One turn or mirror swaps these rows in pairs. Which row does each one swap with?
The rows were stretched afterwards, more along some directions than others.
Bire: -118  38  6  -13  -18  -120  -89  264  31  -92  47  28  -80  267  140  -17  18
Zuve: -72  -290  -159  -45  -172  9  -6  -25  78  35  -134  5  -173  46  -148  73  -171
tora: -93  -273  -144  -114  -161  -2  -9  177  105  -53  -91  -175  -231  152  -33  -31  -4
mafi: -114  -71  -44  1  -289  193  -168  295  -45  -41  70  5  68  12  32  -81  -153
ked: -31  -8  -56  -104  -345  -89  104  296  -61  -20  262  35  -89  -28  44  32  171
Fosor: 22  -66  90  104  39  -35  -73  308  -95  -236  -201  116  -48  319  78  47  -168
botob: -62  -113  161  -80  -118  -86  -28  183  -93  15  82  335  57  160  102  -16  88
Fug: -131  99  19  102  -130  219  -196  90  137  -27  144  10  -91  -48  -1  -204  -34
fom: -52  240  4  14  -16  -51  -121  425  40  -72  154  9  64  114  199  -108  39
Kab: -25  -124  -24  73  -91  -45  -122  324  63  -45  -312  60  -31  224  19  -42  -202
Meze: 48  208  -151  32  -113  -97  26  282  30  -11  174  108  52  9  150  67  42
fef: -264  -113  -98  88  -198  72  -156  215  229  -31  161  -103  17  -38  -36  -30  8
dad: -97  8  37  -79  -138  -28  115  118  141  -110  217  -167  -52  10  30  -3  154
lep: 97  3  81  -35  7  43  -120  60  7  -4  85  -16  96  98  88  -159  -120
tovi: -63  -62  -78  -11  -183  49  -234  173  259  87  103  39  -59  146  -19  -182  47
tasi: 75  -126  29  -131  -295  -61  21  102  -9  -105  247  68  -29  41  -52  -124  159
Rik: 55  58  -12  -26  -135  134  -173  149  240  31  151  70  11  80  20  -265  20
gev: -135  -12  127  -59  -307  47  -57  178  20  55  191  192  41  85  -138  -66  77
veneg: 107  101  77  -71  -102  -45  -50  -59  -37  106  53  261  -120  169  69  -135  92
domap: -132  -414  99  -90  -187  16  -15  -67  -55  31  -49  66  -78  120  -49  11  -27
Zaku: -137  -92  -71  5  -163  128  -115  313  162  -82  75  -77  -81  14  28  -145  69
Zomi: -159  69  -136  131  -243  13  -49  153  141  81  55  33  -77  -64  -10  -92  -19
Beder: -75  147  174  -5  -136  -61  -45  180  -47  17  248  197  27  71  154  -114  219
Zonas: -29  -30  201  -54  -106  -41  -77  22  43  -63  276  166  19  68  105  -207  126
seda: -29  -118  83  -14  -111  15  -77  158  15  106  13  151  305  -51  -44  -36  -151
nono: -149  -150  -125  -29  -207  -117  43  60  -4  -44  -127  -46  -283  162  -77  44  113
Deku: -82  -146  93  56  69  -70  -64  286  11  -314  -185  -54  109  207  36  -39  -136
Luk: 96  -7  -98  114  -48  -67  -88  234  188  -101  -19  140  19  74  83  -67  7
vizu: -93  -393  -105  -124  -228  56  -3  95  27  141  -103  44  78  -51  -103  62  -130
vof: -69  44  -134  11  -52  225  -199  172  194  -39  148  -236  -26  5  96  -192  -68
Desob: -92  -311  233  -75  -109  33  -230  -3  -11  47  -156  300  26  310  -11  -180  -74
Runi: 42  -56  -112  -6  -8  47  9  -133  145  15  36  8  -133  71  50  -132  -55
gapam: -134  -199  29  51  -43  -156  163  316  11  -198  -200  -48  69  55  35  235  -63
lezub: -113  -217  -15  20  -79  -240  -10  209  57  -113  -90  62  13  138  30  80  -100
sog: -81  35  -7  49  22  81  -62  39  94  -158  44  3  -128  100  68  -141  151
bipo: -112  -127  46  -62  171  -23  41  240  56  -229  -107  -99  103  181  115  44  -114
soraf: -68  173  11  133  112  -52  -148  212  104  -40  -179  143  58  192  103  -49  -107
mut: -50  -13  -115  114  -194  -4  -307  292  216  -42  78  112  -37  159  43  -140  -24
tinor: -91  -168  193  94  -195  -7  -164  90  -124  65  -114  433  130  209  -55  21  -50
sud: 63  192  -149  103  -29  106  -111  151  232  -129  120  -111  39  -46  77  -93  -185
pevo: -119  -27  153  -31  -93  -46  -95  27  73  26  -106  18  -92  238  -5  -190  16
fus: -50  23  166  -95  105  -30  48  24  -90  4  -84  140  129  193  135  -2  -69
dozit: 77  -67  -224  -41  -49  131  -33  100  120  -11  -109  17  214  54  -91  60  -241
nipur: 82  -174  118  -217  31  -130  63  111  -124  18  -49  213  81  206  115  13  -11
nepo: -108  27  118  79  -70  50  -240  22  64  4  44  138  4  280  -15  -111  -32
gizuz: 69  192  38  56  -150  218  -148  183  -115  -20  -18  110  100  99  60  -140  -116
Gaka: 4  -305  -250  -139  -127  167  -59  113  166  -55  59  -44  166  0  -52  41  -231
fov: -2  -185  39  -62  -169  19  53  13  11  52  -115  157  144  -52  -86  41  -222
lilin: -69  -150  15  -56  93  -219  52  135  9  -78  -145  50  8  256  103  111  -38
Kiv: -86  -209  168  36  -67  25  -231  205  -5  34  -245  202  -14  286  48  -144  -90

nono pairs with -> sog
Fug pairs with -> Zuve
tovi pairs with -> Kiv
veneg pairs with -> soraf
dozit pairs with -> gizuz

